(in the rows, 128 means zero)
Where one turn sends some rows of the set: a few examples, then the rows asked:
ruke: 162	126	159	151	145	106	145	100	138	82	93	166
fidam: 147	83	166	125	130	96	175	107	125	60	114	110
Memu: 172	146	182	173	130	93	161	158	121	132	115	105
lil: 166	109	177	157	145	117	142	167	112	113	101	89
gib: 178	113	168	154	133	103	152	168	114	111	94	87
sak: 150	142	181	155	138	91	189	73	123	117	120	134
zemeb: 165	144	190	175	139	102	155	154	119	133	119	106
beri: 165	117	168	130	141	109	150	63	119	100	112	141
siz: 173	130	154	182	131	116	180	145	159	120	104	137
tad: 160	121	157	168	139	110	151	110	143	73	131	74
rurit: 177	120	159	131	124	93	165	64	120	99	106	138
Muki: 165	108	173	163	122	77	176	165	132	102	117	149
zez: 167	107	176	144	127	98	165	59	111	101	122	136
Namif: 167	83	136	149	146	94	156	105	146	148	95	93
bilob: 152	84	144	120	145	90	134	134	103	130	120	121
suk: 164	124	153	166	136	108	152	110	145	72	127	74
Pomod: 163	71	150	162	141	93	163	101	138	150	109	90
Zuv: 179	114	159	163	111	77	177	98	126	82	101	156
paniz: 145	150	175	147	151	100	176	74	128	114	112	137
kera: 165	117	169	194	127	115	188	141	149	123	119	135
veguv: 157	152	167	145	137	89	187	76	130	115	107	136
Kuzi: 153	76	153	130	136	83	145	132	96	132	129	119
zamaf: 159	123	168	187	145	129	171	144	155	121	115	139
Fote: 169	101	181	165	132	105	156	165	105	112	108	86
piz: 161	83	139	122	131	78	147	135	100	130	119	119
Deg: 159	119	167	151	143	93	154	167	143	99	105	155
tutan: 169	152	180	166	141	102	152	158	126	132	109	108
Lisob: 161	100	167	129	128	97	147	81	143	145	103	87
nolup: 141	84	169	124	139	104	166	106	126	61	114	113
rab: 161	96	170	133	124	94	150	79	140	146	107	87
vopi: 148	89	159	118	136	99	168	109	131	60	105	113
sal: 152	100	187	176	137	102	160	92	117	87	123	161
vepo: 162	119	157	170	133	105	156	109	143	71	130	72
kerib: 157	97	172	132	131	99	144	79	140	146	107	88
pinu: 149	103	188	167	143	96	159	161	130	103	125	155
Buf: 155	77	147	155	158	105	149	103	143	150	105	96

Muki goes to -> pinu
ruke goes to -> Zuv
And these:
Pomod goes to -> Buf
vepo goes to -> tad
zamaf goes to -> siz
Fote goes to -> lil
zez goes to -> beri
fidam goes to -> nolup
Lisob goes to -> rab
paniz goes to -> veguv
Kuzi goes to -> bilob
tutan goes to -> Memu

Where one turn sends some rows of the set: a few examples, then the rows asked:
tobam: 144	110	134	105	130	110	106	148	118	159	151	145	123	143	117	83	127	105	128	171	121	108	122
Pir: 135	135	154	122	132	119	151	139	143	154	152	98	138	90	172	94	151	120	131	128	89	95	126
regup: 147	119	160	102	121	130	135	145	123	99	122	125	143	69	81	100	122	130	144	119	123	133	132
gufor: 115	98	159	157	141	105	144	145	146	159	115	114	152	119	133	101	118	130	91	143	153	141	178
turu: 116	108	147	120	118	122	118	134	105	98	150	139	125	147	118	110	129	120	102	132	154	172	137
kono: 147	129	163	122	143	155	106	123	136	148	120	142	116	121	174	102	123	113	140	117	154	121	171
nol: 122	106	131	148	110	110	167	137	107	100	95	128	158	108	129	108	105	109	127	149	104	130	117
ros: 123	118	121	87	144	123	147	115	114	142	120	122	124	117	146	152	103	119	153	131	123	73	164
pepo: 93	123	127	103	92	158	129	147	140	142	128	148	132	77	108	122	128	138	115	134	146	111	169
gat: 137	111	129	116	107	139	107	121	143	113	147	135	151	120	158	171	141	136	118	113	137	99	129
veru: 110	109	152	109	144	137	130	133	136	159	108	125	158	121	97	107	129	153	126	129	179	145	152
Kos: 115	103	120	134	131	145	186	119	119	155	118	116	107	108	93	111	126	116	154	141	152	115	143
putif: 123	116	142	102	120	109	134	134	124	136	127	96	127	124	154	134	128	136	129	95	68	114	107
nen: 138	96	134	166	139	114	108	151	138	123	102	103	127	110	135	141	92	153	114	150	154	93	141
donab: 117	150	139	152	112	137	153	121	157	106	114	84	139	81	110	117	127	137	140	129	142	119	112
pimo: 133	90	116	135	134	102	133	126	95	111	140	102	136	118	146	110	116	123	135	116	186	141	139
Fidis: 100	132	139	119	128	136	148	140	91	125	128	123	114	122	105	114	120	127	169	124	94	80	136
lef: 126	127	151	125	111	152	138	138	133	138	118	123	128	89	130	139	122	131	126	118	124	40	141
fefe: 113	95	126	125	131	109	112	136	120	156	85	118	136	127	125	102	102	146	106	147	133	166	154
ler: 101	97	135	125	124	135	128	128	145	171	128	77	146	108	92	116	127	125	108	139	135	152	154
vumu: 130	89	137	68	158	128	114	133	137	106	141	129	119	143	118	119	111	136	127	127	110	128	147
kozim: 131	157	163	156	124	136	151	111	149	166	153	111	127	138	135	145	115	135	96	114	136	118	129
vibaf: 136	148	131	137	116	116	96	126	148	161	142	111	109	136	152	100	146	122	119	149	160	90	151
guki: 102	88	109	98	141	117	134	152	105	117	137	109	143	87	98	104	135	143	129	149	110	115	116
Siru: 104	124	130	176	115	92	172	141	123	153	126	118	134	94	129	135	124	144	97	139	112	121	116
negir: 118	127	164	134	107	125	119	157	132	117	130	162	111	105	135	91	100	152	141	121	101	78	144
Paz: 139	141	143	89	137	122	130	137	118	145	116	134	134	106	169	88	141	153	154	122	104	109	109
fudis: 148	126	115	161	131	111	153	145	137	138	119	112	103	110	128	117	103	139	145	131	96	69	134
Gafe: 123	162	159	102	130	127	118	152	126	118	151	151	100	93	147	91	130	122	96	141	106	134	136
Kadi: 139	126	149	146	98	111	135	129	117	94	93	122	143	86	153	114	125	130	120	109	138	115	178
gudab: 110	106	123	138	100	112	119	136	109	127	155	127	164	96	136	112	110	113	78	121	155	137	119
seduf: 140	135	127	118	132	110	106	141	159	146	156	131	130	96	128	116	77	148	116	136	99	83	126
videg: 130	119	158	122	124	140	106	128	151	125	131	154	126	89	135	122	151	115	94	156	169	153	141
zasu: 124	111	120	102	146	102	130	145	146	129	118	124	120	57	121	151	125	124	115	147	154	151	129
kapi: 123	78	147	113	136	118	120	167	125	107	96	142	110	96	147	103	118	135	145	97	141	128	161
Ligo: 133	127	180	112	142	109	157	144	136	129	135	126	149	127	162	126	141	145	131	84	116	91	125
Pif: 91	130	166	139	141	111	147	126	134	134	132	134	105	78	123	111	128	106	126	124	162	168	124
vebib: 99	125	141	124	125	107	145	132	152	155	129	122	105	167	119	153	129	107	116	147	127	106	113
labiz: 104	112	158	169	138	106	107	154	97	121	131	136	123	121	97	88	97	128	110	122	114	127	148
nidef: 133	125	116	136	152	118	137	121	122	131	131	119	108	114	112	123	150	101	126	167	144	176	129
Revet: 117	126	113	122	145	113	141	110	124	151	150	128	143	122	129	119	129	128	102	185	85	120	127
sopog: 132	117	167	88	123	104	109	142	135	145	132	145	99	141	115	145	141	116	113	113	138	106	170
Mok: 82	140	158	116	117	136	147	111	115	155	142	147	133	116	140	126	102	99	120	117	108	82	146
tiv: 129	109	142	139	136	122	145	104	98	121	163	135	129	148	121	124	144	100	142	98	112	127	116
merov: 123	138	163	159	115	152	135	145	121	156	124	105	129	84	139	110	131	133	134	94	177	111	133
gir: 163	136	136	123	160	123	159	130	139	130	125	106	86	106	163	118	125	123	126	165	137	114	111
ronaf: 132	136	154	141	152	110	126	122	140	139	155	122	98	127	136	87	82	140	163	116	125	96	138
vep: 155	104	122	144	125	123	133	124	139	122	134	104	130	127	132	147	133	113	75	135	171	138	131

merov goes to -> Revet
Pir goes to -> fefe
And these:
sopog goes to -> donab
gir goes to -> labiz
Mok goes to -> zasu
Fidis goes to -> videg

